In the data rows, 500 means zero.
Here are some numbered points:
492,458,336,490,423,532,528,503,413,429,500,482 0
630,586,450,457,469,324,457,503,466,331,466,486 1
616,671,382,418,471,298,456,496,373,387,482,515 2
404,731,345,411,417,452,404,506,848,319,453,437 3
425,448,371,447,491,562,442,505,565,472,434,431 4
443,476,999,438,516,452,485,497,395,999,399,502 5
420,458,518,454,431,522,626,500,461,427,434,999 6
480,408,506,525,538,648,472,494,635,366,453,526 7
448,402,355,442,441,927,468,492,454,626,507,504 8
449,504,661,415,447,441,450,504,382,360,756,422 9
431,464,961,456,434,444,430,503,365,711,441,454 10
697,646,442,404,492,420,385,500,458,363,454,439 11
447,458,308,435,456,895,473,508,783,462,398,516 12
465,483,450,398,479,999,463,496,403,640,433,369 13
642,627,426,430,480,469,497,503,517,380,487,451 14
429,378,400,419,468,389,971,487,377,427,413,814 15
479,472,333,461,460,427,548,503,501,356,432,989 16
584,508,336,425,727,410,472,494,432,316,412,439 17
509,467,424,466,493,687,431,496,627,354,448,382 18
491,395,678,460,436,480,429,495,486,842,466,498 19
418,533,291,455,453,800,430,499,798,417,476,387 20
412,579,432,482,417,375,448,493,534,436,458,452 21
482,374,887,443,521,468,480,503,372,963,459,411 22
446,550,308,462,513,399,459,497,489,397,486,415 23
424,580,417,446,464,521,488,506,431,480,498,323 24
526,456,363,455,506,632,413,491,464,395,461,466 25
496,501,443,449,427,696,469,504,722,451,431,435 26
425,402,478,394,500,633,441,496,763,272,428,501 27
495,430,486,503,461,589,468,497,630,370,459,414 28
458,449,966,437,999,467,468,500,446,398,482,476 29
454,436,942,496,543,409,555,497,381,418,710,385 30
390,408,394,470,403,715,517,499,817,315,412,447 31
459,386,476,394,456,335,412,503,427,783,452,412 32
441,498,333,506,497,401,540,500,396,328,453,768 33
434,364,414,378,471,696,464,495,551,379,492,430 34
490,669,373,425,482,385,526,500,404,329,513,427 35
434,520,455,507,482,999,527,509,529,410,468,405 36
503,443,385,507,375,539,468,501,501,399,472,430 37
496,484,318,442,468,425,414,499,571,423,486,443 38
461,593,398,456,440,387,485,507,546,435,486,422 39
689,473,417,468,999,377,520,501,405,470,437,496 40
464,456,593,455,514,467,451,493,586,790,440,383 41
441,400,171,503,420,483,447,496,784,372,477,488 42
999,999,453,447,444,379,423,505,531,339,460,409 43
441,414,999,457,468,474,477,496,508,999,398,547 44
461,427,376,420,444,801,481,504,513,436,511,425 45
705,469,386,458,466,391,645,499,484,297,479,457 46
476,484,499,451,461,384,583,505,373,258,480,611 47
999,459,385,432,447,464,414,504,391,425,502,437 48
400,464,890,475,513,458,407,493,448,419,608,443 49
Which two points above are nearest to each new point by angle? Their numbers follow each, nearest first.
739,493,346,498,522,313,907,495,377,390,483,404 46 15
464,766,360,442,490,528,578,498,499,456,487,481 35 39
480,503,430,403,449,355,451,501,448,780,743,395 32 41
412,485,365,415,492,304,429,497,433,943,825,396 32 41
482,447,398,418,503,424,453,498,394,999,955,365 32 19
476,452,734,442,453,414,407,511,380,301,503,407 49 30
619,451,407,426,447,354,457,507,545,440,455,771 16 33
491,481,386,474,472,444,443,497,392,900,255,447 32 41
616,763,468,495,512,374,455,504,467,436,512,437 43 2
757,456,459,464,468,356,753,499,493,346,458,417 46 48
415,450,345,528,463,469,412,497,302,666,999,512 9 32
416,520,478,453,442,413,763,497,469,381,444,570 15 47
558,556,399,415,464,387,413,498,348,445,495,416 2 35
411,519,571,473,501,349,482,503,462,448,485,562 47 21
408,436,999,458,822,543,426,498,412,343,457,439 29 49
464,484,535,479,451,423,416,513,283,500,818,425 9 30
383,491,368,479,459,712,453,504,643,400,484,429 20 12
440,455,278,467,409,484,527,503,844,385,435,371 42 31
434,480,342,469,440,295,989,496,480,460,451,620 15 47
402,383,287,494,702,370,728,498,489,385,461,435 17 15
472,503,319,402,999,320,441,497,391,399,481,814 40 17
491,471,524,386,999,464,908,500,418,463,491,457 40 29
570,627,446,451,465,338,826,503,518,435,484,376 46 35
488,901,299,414,505,492,574,494,999,369,483,420 3 39
475,443,381,436,436,550,485,501,551,491,442,446 4 37
426,489,531,388,438,414,478,505,361,453,812,381 9 30
